Every row has a hidden score from 0 to 30. What is each row's score? 15 is about the middle. The score is a weighted sum of the row's numbers plus the product of two more (or one squared), each taken from its middle value.
[ -5   8 -22  12  -5 -29 -16  64  47 -39  63  42  -7  16  15   3  32 -30
  41 -57  -5 -21 -17 -23   9 -56  -3 -64 -37] 14
[-40  49  41  34 -20 -31 -31 -20 -11 -58  50  14 -52 -45  28 -18  64 -19
   8 -26  11 -13   9  13  17  -7 -38   1 -21] 12
[-26 -18   0  -8   7  -6 -34  -5  -2 -18  47  29  11  11 -13  30  46 -43
  39 -41  14   2 -76 -54   9 -65  14 -44   8] 16
[-28  -7  30 -17   0  -7 -29 -50   3   1  22  42 -18 -22 -49 -12  62 -42
  40 -49  16   6 -54  10 -28 -31  -4 -17  75] 21
[  1  42 -27  44 -16 -33 -41 -38   3 -25 -34 -39 -30   0  -7  -9 -11  11
 -12 -23 -21  16  58  48 -15  41  25  65  19] 9
[ 48  44 -63  11  10 -48 -21  67   2 -25 -18 -12  -2  33  24   4 -45 -14
   2 -31  -3  26 -10  -3  42  -5  58  25 -49] 12
[ 19 -22   9  13 -48 -23  33  -3  66   7  -1  21  24 -14 -15  12 -16 -15
  25  59 -31 -24  45 -10 -37  31 -36  -7 -55] 8
[-48   4  25  31 -13  40  43 -21 -17 -27   8  -9  21 -37  31  24  52 -38
  66 -30  24 -38  -1 -33 -26 -31 -12 -40  24] 19
[  3 -40 -25 -38  27  58  21   6  -9  27 -10 -58  23  -1  30   2   6  58
 -41  30  34  -8 -21  11  -9  -6  26 -20  10] 10
[ 22 -55 -10 -42   6  10  46  25  33  18  -8  19   0 -29   5   4 -11  53
 -69  50 -12 -27  26  19  -9  32 -31 -28  -7] 12
[ 38   6  -4  73 -33 -36  21  39  46 -23 -11  39 -47  -9   7  -5 -14   0
  22 -24 -28 -61  37  18 -22  52 -30  22   8] 21
[-28  15  44   0  16 -12 -12 -32 -37   9  19  42   4  34 -67   6   4 -57
  39 -33  -5  29 -38 -46  17 -32 -14   4  56] 19
[ 79  -9 -22   6  -2 -44 -21  36 -13   2 -52  15 -23  12   8 -10 -36  12
 -19  -5 -11   3 -29   9  72  22  31  56 -13] 17
[ 31 -44  38 -26 -38   4  15  24 -48 -40 -61  47  32  28 -27  41   1 -11
 -39  45 -48 -11   1 -38  54  -1  -9  26  17] 6
[ 15  38 -26  30   7 -27 -41 -44   4  17 -35 -41 -29 -10 -10 -23 -33  11
 -10 -15 -13  35  37  58   3  41  43  61  18] 12
[-41  -1  35  19 -31  -2 -25 -53  13 -30  75 -25 -52 -36  32 -46  40   3
 -13 -42 -21 -29  -7   6 -20 -10 -30 -17  -5] 16
[-50  57  28  -6   0 -13 -19  37 -65 -38 -27  18  17  17 -18  19  71 -16
   2   0  50  36  24  24  12  -9 -19   7  12] 15
[ 18  -8  11  58 -20 -20  29  -5  29 -32  26  25 -25 -46  39  46 -23 -24
  42  28 -27 -54 -13 -39  -3  41 -24  -3 -56] 9
[-51  61  25  -6   3 -23 -23  20 -63 -37  -1  11   9  17 -19  21  63 -17
   0   8  48  39  30  20  -1 -15 -29   7   0] 13
[ 16 -46  28 -47  16   1  23 -25 -18  48 -32  34  46 -30 -21  51 -25 -14
 -20  74 -29  28   6 -30  35 -14  -3  -8 -19] 9
[-22  60  56  12  15 -10 -31   0 -67  19 -39  35  -1   8 -25  -7 -10 -43
  30  -9  -6  57  33  15  43 -14  -6  25  14] 19
[ -3  16  38 -30  29   5 -37 -40 -22  56 -51  28   6 -44 -47 -22  24 -22
  19  -8  39  51 -31  50  46   3  11  14  55] 25
[ 56  -7 -18  74  -3 -24   5   4  50  27 -36   5  -3 -13 -13  50 -22  10
  12  35  24 -51   7   6  -3  54  -1  34 -17] 11
[ 18 -52  -6  -8 -21  21  65   6  46  23  10  10  44 -31  -5  31 -20   3
 -36  59  12 -44 -21 -42  41  33 -10 -26 -30] 17
[  5 -35 -25 -38  18  39   0 -14  -4  25   1 -68  -5   2  29 -16   0  61
 -51  20  29   1  -4  25 -26   5  26  -1   5] 10
[-34  25  35 -54  31  32 -16 -13 -54  16 -19  36  26  41 -54   7  -5 -23
  10  13 -22  55 -39  -7  10 -26   2  -4  47] 11
[-20  54  45  26 -18 -36 -69  -6 -32 -47 -33  10 -11  -5 -14  -6  62 -22
  15 -32  17  31  34  38  13 -30 -26  37  -3] 17
[-23 -14  -1  30   0  21  26  13  18 -24  59  -1   1 -23  52  22  28 -34
  56 -49  12 -49 -39 -52   8 -51   8 -63 -14] 13
[ 51  17 -14  60 -27 -59  -8  27  40 -18 -17  15 -33  10 -11   1 -26  -5
  36   8 -18 -21  40   2 -31  38 -22  34 -39] 12
[-10  14  30   6  18 -19 -34 -20 -17   9  26  50  -3  44 -68  -3 -11 -57
  36 -40 -39  29 -43 -39  11 -36   1   2  50] 12
[-32  15 -19  30 -22  18  -5 -41  28 -41  39 -68 -32 -24  43 -37  13  25
 -12 -34   1 -29  21  31 -48  25   6   2  -2] 15
[ 20 -68  14 -29  12   9  53 -14   0  40  -5   1  43 -26  -3  61 -28   4
 -27  69  -4  -5  10 -54  22 -10  -6 -23 -33] 15
[-26 -25  13 -33 -19  71  42   7 -33  -4 -46 -26  69  14  15  24   1   4
 -10  48  11 -11   0 -25 -12   2   7 -20  -2] 16
[-10  12  31  -4  22 -14 -37 -13 -21   1  19  57  -1  49 -64  -6 -18 -47
  26 -39 -56  35 -42 -36   9 -44  -3   2  43] 11
[ 10  26 -11  21  13 -36 -42 -58  -2  27 -14 -41 -35  -6 -15  -8 -41  10
 -13   4 -15  47  40  45  -1  28  31  56   1] 15
[ 55 -15 -31 -39  21  -4 -22  33 -13   6 -35   2 -17  18  32 -31 -43  47
 -52  11 -37  22 -26  17  58   3  33  30 -16] 9
[-16 -15 -12 -57  29  62   7  17 -32   9   5 -33  43  48  16   7 -17  29
 -30  31   6  26 -42 -26   8 -28  19 -29 -13] 10
[-15  -5  17 -37 -10  18  -7 -10   4 -17 -47  26  82 -22 -34  52   2 -22
 -24  77 -20  38 -16  -8  21  -5  -2 -23 -43] 9
[-21 -34 -21 -61   1  61  13  16  -2  -4   3 -34  23  17  39 -23  17  48
 -23  23  -3  -1 -10  13 -49 -25   0 -47  -6] 11
[  1 -21  19   4 -36  15  25  -7  15 -10 -36  27  56   3 -12  69 -26 -29
   8  62 -37 -22  18 -44 -20  10 -19 -14 -51] 10
[ -3   2  34 -16  42   3 -53 -63 -21  38 -29  39  16   3 -68 -13   7 -21
  11 -21  -2  51 -44 -13  29 -36   6  18  55] 17
[-15 -27  20  -8 -36  37  36  -6  23  -8 -14   4  69 -15   0  53 -16 -31
  10  64  -6 -25   0 -36  -7  15 -10 -41 -53] 14
[ 31  -7 -29  15  16 -38  -8  65  29   0  56  40  -9  18   6  22  12 -18
  16 -47  23 -20 -36 -44  72 -59  15 -38 -34] 19
[-42  18  33 -17  22  55  36 -16 -53  38 -33  20  52  15 -11  11 -26 -32
  31  22 -16  23  -5 -35   7  -9  -3 -18  29] 18
[ 43 -19 -58 -15  23   8   3  27  17  27   0 -49 -16   2  48  12 -11  50
 -36  24  44 -14 -13  33   3  17  45   3 -22] 8
[ 14 -44  -1 -17  41  41  57  -8  29  53  25   3 -33 -41  33 -20  -5  54
 -30  -1   1 -47   0   9  -2  -2 -23 -32  34] 13
[ -9  25  44 -33  27   6 -32 -38 -34  42 -49  33  11 -46 -44 -24  23 -29
  21  -7  33  52 -35  46  54   4   8  12  46] 25
[ 26  52 -40  18  28 -31  -1  15   9  41   8 -19 -26   7  18  -8 -82 -22
  27 -15  -9  27  17  22  22  36  53  21 -25] 14
[ 35 -67  -4 -15 -10   8  62   9   1  34   0 -10  21 -21  11  46  -9  21
 -33  65  34 -44  -9 -47  31  23  -1   5 -16] 9
[ 46   4  27  52 -18 -20  15  -7  22  34  -7  31 -23 -20  -6  11 -65 -29
  47  32 -19 -33  -9 -19  29  51  -6  39 -25] 19
[ 36 -70   0 -13  -9  10  60   3   9  52 -16  -9  24 -36   3  41  -7  15
 -36  60  36 -48  -1 -25  23  30   6  -7  -5] 14
[ 21  11  19  53 -65 -24  12  23  20 -55 -30  42   8  29 -20  16 -15 -17
  34  21 -51 -37  40 -26 -29  22 -46  37 -18] 15
[-20  46  58  18  -8  -7 -47 -44 -45  21   2   0 -27  21  -9 -54 -24 -23
  13 -27 -51  38  37   4  12 -29 -24  38   2] 18
[ 13  50 -22  31  10 -20 -28 -17   8   8 -20 -24 -23  35 -26 -28 -56  25
 -29  -8 -36  30  52  41  -1  39  17  53  13] 9
[ 19  20 -67  36  -2 -31  25  48  52 -20  51 -19 -31 -26  61   1  -4  -9
  24 -31  29 -36 -13  11  -5  35  28 -26 -43] 19
[ -6 -41  36 -29  30 -13 -24 -59 -29  13  18  55 -12 -20 -17  -1   5 -33
  24 -23 -61  32 -50 -54  15 -58  -8 -13  35] 25
[ 14  39 -17  32  -1 -35 -32 -40   7  19 -17 -39 -39  -4  -5 -25 -35  12
 -17 -12 -10  25  43  53  10  51  32  64  22] 12
[-17 -19 -18 -36   9  73  30  21  -2   3 -10 -45  27  17  32 -18  -5  55
 -36  26  11 -10  -6  23 -27  10   9 -31   4] 14
[ 22  16 -51  47  -6 -39  23  41  51 -34  51  -7 -26 -20  52  21 -15 -16
  36 -16  12 -36 -15 -22  -6  21   7 -19 -71] 12
[ 23 -15 -29   5  30 -55 -19  35  35  14  67  56 -16   6 -21  18  12 -22
   7 -34  12  -1 -57 -38  52 -43   4 -32 -21] 25
[-26  14  23 -27  31 -23 -61 -43 -38  19 -12 -14 -11 -34 -11  14  39  -3
 -15  32  26  66  17  57 -26 -18  -1   3  -9] 21
[ 15  15  -7   2  18 -37 -53 -58  -5  29 -28 -25 -33 -23 -18  -6 -30   5
 -11  12 -24  59  42  50 -12  18  32  45   7] 11
[-34  45  26  -7  19  -3 -13  18 -62 -20 -23  24  38  49 -73  48  25 -34
  10  11  29  48  -8 -13  10 -16  -6   3  40] 11
[  6  17 -55  28   3 -33  19  18  55 -11  60 -26 -41 -48  64  10  -8  -7
  13 -21  21 -25  -7  16 -13  34  28 -25 -47] 15
[ 19  20 -13  54 -48  -2  14  34  47 -48 -29  -2  19  33  -1   6 -23  13
  33  20 -24 -36  46   4 -57  34 -41  21 -37] 14
[ 62  -6 -46 -25  21 -24 -22  38   1  17 -24  -4 -13  -1  28 -17 -45  25
 -33  10  -9  29 -43  17  65  12  50  33 -37] 12
[ -5  35 -51  37 -13  -2  17  10  43 -61  53 -56 -31 -13  61  -2   0  21
   0 -25   9 -36  12  10 -22  27   9  -7 -41] 13
[  9 -14 -21  56 -42  -6  66  26  63   8  -1   8  15  -7   0  -4  -7   5
  16   2  -6 -67  51  -8 -51  38 -33 -11   0] 25
[ 16 -64  28 -40  -3   4  47  -9  -1  30   0  21  45 -17 -13  41 -31  -8
 -24  66 -29   4   8 -62  33 -17 -18 -20 -42] 15
[-42   0  11 -22 -33  25 -15 -23 -18 -40  10 -40  -5  30   6 -64  27  39
 -30 -22 -22   7  44  16 -58 -18 -26   9  18] 12
[ 24  35 -35  63 -41 -13   5  46  53 -41 -24  -7  -2  16  16   2 -16   9
  29  -1   1 -38  39  31 -54  51  -9  23 -34] 24
[ 79 -18 -14   5   7 -45 -29  18  -8  25 -61  15 -27 -24  -1  -1 -25   4
  -5   8   3  10 -18  28  55  32  33  57  -2] 17
[ 61  20  -8  71   1 -28  -7   8  36  11 -25  18 -36 -15  -3   3 -55  -6
  24   1   8 -28 -19  11  34  64   9  42 -30] 20
[ 30   6 -29  61  -4 -35  16   7  48 -16  32   3 -31 -46  45  30 -29 -21
  46   3   4 -42 -12 -15 -16  42   0  -4 -63] 13
[ 25  30 -54  24  -9 -21   2  47  64 -33  31 -23 -34 -24  53   0  -3   5
  21  -9  32 -29   1  48 -28  38  15 -16 -54] 20
[  0 -24 -30 -36  12  57  24  12 -15  13  -3 -54  17  18  57  20  -3  43
 -18  40  26 -11 -19   0 -23  -6  28 -16 -19] 7
[ 33  31  13  50  -3  -4  23  16  -1  34 -14  14  -8  33  -2   1 -92 -26
  48   6 -40  -9  14 -29  10  37  -2  33 -26] 18
[  1 -20  -3  -2  17 -22 -17   0  11  -8  67  53 -23  40 -34  -3  28 -23
  14 -65  -7 -21 -63 -63  25 -56 -11 -12  41] 15
[-38   8  12  -2 -44  56  44  19  18 -46 -26  -5  81  11   1  17  17 -16
  13  24  -5 -20  28 -18 -24  -4 -28 -37 -29] 20
[-15   9  34 -11  22 -10  -2 -31 -51  54 -43  28  10 -37 -42  15  43 -43
  34 -17  65  30 -14  22  29  -3  15  11  66] 26
[  8  -5 -49 -18   7  31   5  22 -26   2  -5 -67   2  51  59  18 -17  36
 -18  13  20 -13  11  -2 -26  -2  39  11 -21] 6
[ 49  11 -57  18  27 -45  -5  47  52  14  19 -14 -43 -37  31   9 -16   1
   6 -18  34  -4   3  64  -6  29  43 -16 -38] 14
[ 47  -1 -23  59  -5 -54  -2  21  49   3  -5  27 -53 -32   9  13 -21   0
  25  -8  -7 -33  34  37 -34  52 -15  12 -13] 18
[-12  -1  23  -9  -9  19 -33 -43  11  15  17 -40 -33  18 -15 -85 -23  41
 -50 -33 -36  11  29  45 -25   8  -6  16  25] 16
[ -1   9 -10   5 -19 -42 -21  68  42 -50  48  48  -9  30   5  -7  26 -33
  40 -54 -25  -8  11 -11  -1 -56 -17 -51 -40] 20
[-47  11  19  35 -10  40  47 -15  -5 -20  -9 -13  39 -51  29  38  43 -39
  59  -8  35 -35  14 -14 -27 -17  -9 -44   7] 22
[ 38 -67  -1   2 -10  12  72  10  14  52 -14 -10  19 -24   0  40 -11  17
 -28  52  39 -51   3 -30  26  32   3   1   8] 15
[-22 -16  -2 -59  37  26 -13  26 -33   9  38   5  30  51  -4  26   9 -16
   7  10  16  34 -62 -37  12 -59  15 -52 -17] 22
[ 35   7 -61  29  35 -54  -4  31  36  12  26   5 -22 -39  50  46 -31 -26
  23 -15  -7  12  -3  -4 -10   1  41 -30 -61] 13
[-27  14  25 -33  24  38  25   9 -60  15 -59  31  45  19 -34  39  35   6
 -11  32  46  12  12 -11  21 -17 -19  10  40] 11
[-34 -20  20  34   0  38  39 -28   1 -22  40  -3  -5 -39  39  19  35 -35
  55 -53   5 -55 -34 -47 -11 -39  -3 -50  32] 17
[ 77 -27  -4  13   1 -54 -32   3  -7  18 -52  23 -32 -22  -3  17 -26   6
  -2  27  -2  10 -18   5  44  22  13  58 -20] 19
[ 32 -25  -5  44  -5  25  61  -5  54  68 -16 -12  15 -41  15  -8 -40   9
  11  17   4 -55  26  10 -11  47   1 -11  -5] 25
[-11   5  30  -1  15 -23 -25 -26 -12  -1  50  47  -8  37 -59   1 -10 -57
  40 -37 -36  25 -48 -49  14 -41  -5  -1  38] 11
[  5  50 -10  39   0 -26 -11 -33  -5  20 -12 -28 -34  19 -14 -26 -63  -5
   1 -19 -29  27  51  28  13  47  26  63  26] 13
[-49  51  24  -4  -9 -25 -37  11 -57 -34 -10   6  -9  -3 -11   1  80  -8
 -17   3  54  29  23  45   0  -1 -24  12  10] 17
[ 22  -3 -27   2  -8 -14   7  28  30  -8  -4 -10 -40  16  -7 -55  -5  63
 -59 -23 -24 -13  48  60 -29  38 -11  18  40] 15
[-31 -10  52  -9 -21  21 -39 -66 -22  16  30 -40 -29  19  -8 -84 -24   6
 -24 -41 -41  14   8  -2  -8 -19  -7  12  22] 21
[ -2  13 -10   6 -24 -43 -22  62  60 -45  60  44 -28  -1  10 -18  30 -32
  37 -57  -5 -13   7  15  -4 -35 -17 -55 -35] 18
[ 29  -4  -7  72 -34 -30  41  34  51 -12  -7  33 -19   0   2   2 -18   1
  21   0 -36 -59  49  -8 -43  39 -43  12  -4] 16
[ 39  37 -38  30  10 -27  15  48  11  31   8  -1 -11  28  29  -6 -82 -26
  43 -22 -11   3  -8 -16  27  23  39  13 -48] 19
[-30  -9   2 -18 -12 -23 -20   0  32 -38  68  45 -11  17 -17 -21  51 -34
  44 -56 -13  -9 -38 -32 -32 -49 -20 -43  19] 13
[-24   2   3 -51  23  37  -9  31 -34   2  26  24  35  75 -14  -1 -13  -9
   0   3 -17  31 -62 -46  26 -56  10 -36   5] 10
[-27  36 -38  41 -21   9  -7 -23  29 -40  23 -67 -22  -4  46 -23   1  29
  -6 -30   4 -25  32  31 -49  28  13  11  -9] 16
[ 63  19   2  62 -15 -38 -20   4  27   2 -28  15 -38 -22   4   3 -46 -14
  40   5  -1 -27 -16   7  30  54   8  52 -32] 19
[-19 -24  -6  25   3  27  27  12  19 -18  55 -14   6 -34  61  20  26 -27
  50 -41  22 -46 -37 -45   8 -49  14 -73 -23] 15
[ 19 -13  10  48 -19 -13  31 -12  50 -12  24  16 -33 -70  43  35 -10 -24
  37  23   0 -66 -23  -5   0  54 -17  -9 -38] 17
[ 11  -5 -49   3  20  40  25  34  30  14   6 -52   1  27  32 -22 -18  67
 -42   6  20 -28   8  24 -23  19  13 -11  -3] 11
[-28 -37  -7 -13  -1  59  48  -7   4   5  29 -44   8 -32  66   0  29   8
  23  -5  28 -43 -26 -12 -29 -19   9 -59   6] 17
[-36 -21  27 -10 -41   8 -45 -58  -3 -34  39 -53 -16  11   0 -61  25  19
 -25 -35 -21  12  22   8 -50 -29 -17   3   5] 19
[-16  12  31   1  20   0   6 -14 -59  51 -61  18  30 -30 -40  20  40 -34
  30  -2  76  26  -3   3  38  -8  10  15  58] 26
[ 45  43 -55  47 -13 -57 -11  71  43 -35   9  -9 -16   7  10  16  -3 -22
  32 -35  39  -9  -3  25 -11  33  28  11 -42] 22
[-27   3  28 -16 -21 -26 -31 -16 -11 -48  21  52   5  36 -63 -26  38 -32
  28 -44 -38  24 -22 -36 -25 -47 -42   6  45] 14
[ 17 -61   1 -19 -21  19  79  14   4  31  -9   0  48  -2 -14  43  -7  10
 -40  51  29 -46  18 -44  29  15  -7  -7   5] 12
[-55  35  24  -1 -29  10  12  10 -23 -61 -20  27  40  19 -31  -5  61 -17
  35 -17   5  17  38  -5 -41 -31 -57 -14  24] 18
[-14  19  16 -20  47 -14  12  -4 -28  39 -22  43  31 -53 -38  58  35 -15
 -11  48  68  42  -7   5  48   8 -19   0  15] 16
[ 23 -70   5 -10 -15  16  74  16   8  39 -15  -6  46   5 -11  43 -12  15
 -28  52  24 -39  15 -52  20  17  -6  -1  -7] 17
[ 67  13 -53  59  22 -45  -2  39  49   5  -3 -18 -27  -9   8  28 -20  11
   2 -10  51 -25  -4  21   6  39  32  18 -30] 12
[ -3  15  37 -13  35   3 -35 -70 -13  42  -1  30  15 -20 -62 -24  17 -22
  24 -26  34  33 -63 -19  57 -30  -5  22  42] 17
[-22  49  50 -17  27  14 -21 -11 -56  18 -37  34  34  20 -61  -1 -12 -36
  29   3   1  60 -19 -10  53 -17  -5  16  30] 16
[ -5  -7   9  24   4   8 -36 -51  12  21  24 -47 -41  -1   4 -47  19  49
 -50 -37   8 -22  43  36 -36 -12 -14  16  19] 13
[-61  11  29 -24  -1  19  12 -22 -41 -21 -12  26  37   0 -24  29  62 -35
  40   1  21  15   5 -23 -34 -36 -33 -26  35] 14
[-35  -8  37 -26 -31   9 -45 -47 -21 -19  15 -43 -40  -4   7 -55  43  19
 -27 -26  -9   6  33  47 -44 -13 -15  13  23] 14
[-35 -23  -7 -43 -11  55  33   6   1 -32   5 -24  41  27  15 -25  21  46
  -7  23 -10  -5  16 -19 -51 -35 -43 -27  -3] 11
[-17  -1  54 -38  26   4  -3 -31 -66  26 -55  49  21 -41 -23  16  29 -29
  20  11  22  41 -16 -16  56 -29 -10  11  43] 20
[-35  21  24 -17  29  10  -9  -2 -52  -5   6  23  32  58 -74  41  25 -35
   6   6  26  37 -39 -31  -5 -29  -2  -3  52] 8
[ 60  27 -63   8  25 -52 -14  48  24   1   5 -15 -16  -5  26  11 -39  -8
   1 -29  18  22 -20   9  58  14  59  13 -48] 12
[ 68   7 -35  30  21 -51 -31  18  32  23 -21   3 -32 -33  12  12 -42 -15
  17   1  19   9 -19  30  37  37  39  26 -41] 17
[ -4  40   4  28   0  -8 -19 -45 -20  26 -10 -35 -29  30  -5 -40 -63  -3
  -2 -20 -46  30  52  17  -2  29  20  55  25] 13
[ -9 -32 -17 -43  22  65  19   5   8  18  -4 -48  11 -18  44 -15   7  52
 -32  30  18  -9 -16  35 -29   4  18 -40   3] 11
[-12  25  44 -30  17   6  27   8 -50  36 -28  52  36  17 -50  31 -21 -31
  -1  46 -10  42   8 -29  54  -2 -17  13   9] 11
[-14  -1  34  -7  29 -14 -26 -43 -24  27  33  37  -1  25 -66  12 -12 -54
  35 -25 -25  41 -49 -38   4 -39   4  -2  47] 15
[ -1 -11 -13 -19 -33  56  35  31  23 -28 -28 -28  36  16  30 -34 -15  48
 -20  29 -25 -26  33  17 -46  18 -17 -12 -22] 20
[ 20   5   5  66 -34   5  17   3  43 -18 -24  23  23   0  -8  59 -23 -20
  31  46 -23 -53  20 -21 -36  38 -30  10 -47] 17
[ 32  39 -60   5   6 -48 -22  31   8  -6  -4 -21 -32  32  -6 -18 -31  26
 -47  -4   4  31  12  46  23  54  36  49   0] 13
[-45  44  24   2 -11 -28 -47  -4 -50 -42   8  -1 -13  26 -22  -1  64  -1
 -20   3  28  32  41  28 -22 -15 -34  26   2] 12
[ 23   5  -2  60 -28 -17  31   5  53 -25  23  15 -40 -56  48  16  -9 -24
  39   2  -1 -66 -18 -10   0  59 -12  -2 -36] 25
[-25  -5   0 -57  31  26 -23  17 -35  14  27  19  31  72 -31  22  12 -21
  13   9  10  34 -60 -20  -1 -53  20 -35  20] 10
[-16  38  49 -18  32  14 -20 -17 -61  22 -42  33  39  12 -56  11 -14 -34
  24  15   1  66 -11 -11  46 -22  -5  18  26] 14
[-15   6  34   0  13 -17 -29 -26 -18  -2  31  46   0  43 -63  -4 -10 -52
  34 -37 -46  29 -48 -52   6 -43  -9   1  43] 13
[-31 -10  17 -10 -35   8 -13  -9 -15 -37  33 -34 -31  40  -9 -61  24  46
 -58 -34 -23 -13  38  17 -46  -5 -28  12  30] 13
[-13 -14 -14 -43  23  42  -3   0 -32  14 -15 -51  14  18  16 -11  27  64
 -57  29  35  13  11  22  -7 -21   1   2   9] 11
[ 65   7  -7  37  14 -57 -33  -4  30  13 -13  17 -35 -41   6  19 -48 -11
  27  24   1   9 -13   8  26  34   4  33 -51] 15
[ 60  19 -62  20  13 -56   1  60  41  -3  19   5 -31  -6   8   2 -22  11
 -19  -1  32  -2 -37  24  49  43  33  15 -33] 17
[-49   5  20  25  -8  32  46 -19  -7 -20  14 -13  21 -56  34  31  49 -36
  67 -15  36 -40   4 -20 -19 -23 -13 -46   3] 17
[ 12  -8   5  50 -47   3  42   2  50 -22   6  13  14 -35  17  42 -11 -25
  36  39   2 -69 -12 -39  -1  48 -24   5 -51] 23
[ 66  37 -46  42   8 -39 -18  56  18 -14 -22   0 -18  11  14   7 -45 -15
  20 -29  17  -2 -22   4  50  28  40  38 -46] 18
[-17 -32  45 -31   1 -11   7 -43 -11   0  49  56 -28 -28  -8 -35  18 -29
  30 -43 -48  -6 -53 -58  29 -44 -33 -14  45] 17
[ -6  -6  -7  28  -3  10 -18 -44  15  13  22 -56 -44   6  13 -43  -3  51
 -46 -36 -12 -26  47  26 -37  11   0  24  26] 11
[-39   0  19 -16 -27  -9 -38 -27 -22 -41  44 -34 -30  36 -12 -38  42  27
 -45 -17  -7   9  35  10 -50 -16 -32  16  19] 11
[ 41 -74   2 -40   3   4  40  -2  -6  42 -24 -16   5 -33  10  45   0  24
 -38  76  38 -23 -10 -12  15  24   8   0 -10] 11
[-14 -27  32 -39  42   3 -18 -56 -16  53  13  41 -19 -12 -54  12  45  -8
   2 -24  35  -1 -42  -1  -7 -25  -7  -5  84] 14
[-32  23  27  -1  34  21  -2 -15 -48  11 -56  11  52 -29 -28  68  48 -23
  19  22  68  28  -2   4  15 -19   4 -11  23] 13
[ 17  15 -51  35  11 -49  19  14  53  -7  55 -12 -52 -64  49   8  -9 -16
  15 -30  19 -21   5  29  -9  40  29 -24 -28] 16
[ 29  13 -22  35 -40 -24  23  59  29 -44  -3   6 -12  54  14  -5 -25  20
  10   3 -36 -35  51 -18 -44  21 -37  27 -36] 9
[-11  -5 -15  -2   8  44  10   0  12   7   9 -51 -13  15  14 -47   3  71
 -63 -16  15 -26  24  37 -30  14  -5  -2  30] 16
[ -7  20 -16   3  30  36  18  25   3  19   3 -31 -15   5  21 -13  21  72
 -56   0  51 -20  37  45  -5   7 -25  -3  10] 15
[-14   6  41 -18   8  10  32  -9 -53  43 -62  26  38 -52 -21  14  43 -25
  17  18  67  13  -2 -14  65  -8  -6  13  43] 24
[-20 -21  -1 -10 -30  -9 -20 -24   1 -17  25 -51 -17  45 -25 -57  13  44
 -47 -24 -15  13  47  22 -61  -5 -20  16  20] 26
[-35  41  27 -23  17   2 -30  -4 -45 -22 -58  36  36 -23 -47  30  52 -24
   9  16  44  62 -27  26  34 -10  -1  -2  30] 18
[-26  16  46 -11  15  -7 -16 -29 -53  30 -18  41   8  -4 -57  14  31 -57
  42 -23  34  30 -29 -14  27 -18   6  11  68] 20
[-30   4  14 -28  21  14 -16   0 -55   3   2  29  31  69 -64  35  20 -28
   8  -8  10  34 -41 -38 -11 -40  10  -8  58] 10
